The rows below fall into families. The same turns and mirrors carry the whole set onto itself and the rows of a family onto each other. For each named row, which other rows are in its family? Write them in the order they are listed.
These 18 rows form 6 families of 3 rows each.
moluz: +1.81, +0.24, -1.30, +0.91, +0.35, +0.46, +2.76, -1.39, +0.04, +1.64, -0.08, +0.02, +0.38, +2.65, +0.43, -1.65, +1.40, -4.00
ruk: -2.53, -0.35, -1.57, -3.75, -0.77, -0.33, +2.46, +1.45, +2.46, +1.12, -2.39, +1.42, -1.85, +0.52, +0.77, -0.07, +1.04, +1.61
sav: -1.22, +1.21, -1.38, -1.29, +0.02, +0.57, +2.20, +2.71, +2.88, +0.53, -2.91, +0.78, -1.92, -0.25, +1.01, +0.41, +0.17, +2.59
nepe: +1.31, +1.47, -0.39, +1.62, +0.41, +0.88, +2.65, -1.01, +0.59, +1.32, -0.99, -0.59, -0.18, +1.86, +0.40, -1.71, +1.89, -4.52
Kota: -3.52, +0.54, -0.90, -3.50, -0.46, -0.85, +2.06, +1.26, +2.44, +1.10, -2.68, +1.18, -0.92, -0.85, +0.09, -0.60, +0.23, +0.83
Bora: +0.28, +2.91, -1.26, +2.22, +1.03, -0.06, +3.43, -1.80, +2.20, +2.48, -0.41, +0.45, +0.13, +1.96, +0.39, -1.42, +1.17, -3.78
kif: -3.35, +0.48, -1.05, -2.38, +1.56, +0.04, +0.88, +1.64, +2.73, +1.19, -1.91, +0.59, -3.17, -1.21, +1.02, +0.10, +0.62, +0.44
vipud: -3.35, +1.14, +1.93, +0.81, +0.12, +0.15, +2.70, -0.86, -0.71, +2.59, +2.62, -0.99, -2.86, +2.90, +0.45, +3.70, -1.28, -0.31
suz: -2.37, +2.42, +2.70, +1.20, +0.12, +0.45, +1.80, +0.66, -1.15, +1.58, +2.78, -1.60, -1.39, +2.01, +0.44, +2.06, -1.52, +2.18
nok: -2.85, +0.35, -0.57, -2.86, -0.87, +0.36, +2.31, +2.05, +2.62, +0.91, -3.20, +0.69, -2.90, +0.04, +0.75, +0.64, +1.21, +0.92
Mafa: -3.80, +2.13, +3.52, +0.07, -0.91, +0.02, +2.34, -0.67, -1.25, +2.09, +2.72, -1.84, -1.52, +2.77, +0.05, +1.83, -0.24, +0.21
Mif: -2.89, -0.14, +2.97, +1.17, -0.66, -0.59, +1.99, +0.56, -0.62, +2.36, +2.62, +0.14, -0.59, +3.51, -0.64, +2.29, -2.30, +0.87
Gimas: -2.32, -1.51, -0.52, -1.69, +0.32, -0.37, +0.80, +3.00, +2.69, +0.99, -2.33, +1.84, -1.25, -0.12, +0.05, -0.38, -0.44, +1.25
bovu: -3.41, +1.03, +2.71, -0.97, -0.45, -0.43, +1.73, -0.83, -1.86, +2.09, +3.60, -1.21, -0.97, +2.80, +0.12, +1.19, -0.68, +0.86
bosug: +1.17, +0.57, -0.19, +2.71, +0.44, -0.36, +2.29, -0.16, +1.58, +1.96, -0.32, +1.21, +1.67, +2.49, -0.36, -2.35, +0.09, -3.08
butu: +2.66, +2.00, -0.94, +3.06, +0.85, +1.15, +2.75, -0.15, +0.59, +1.25, -0.37, -0.48, +0.11, +2.06, +0.59, -0.87, +0.49, -2.48
Sanu: +1.19, +0.73, -1.13, +1.08, -0.37, +0.03, +3.67, -1.78, +0.47, +1.79, -1.14, +0.46, +0.75, +2.48, -0.12, -0.57, +0.47, -4.62
bom: -3.53, +0.39, +2.99, -0.70, -0.11, -0.34, +1.37, -0.75, -2.41, +1.77, +2.74, -1.37, -1.13, +1.82, -0.33, +2.13, -1.57, -0.68

Same family as sav: suz, butu
Same family as Mafa: nepe, nok
Same family as vipud: Bora, kif

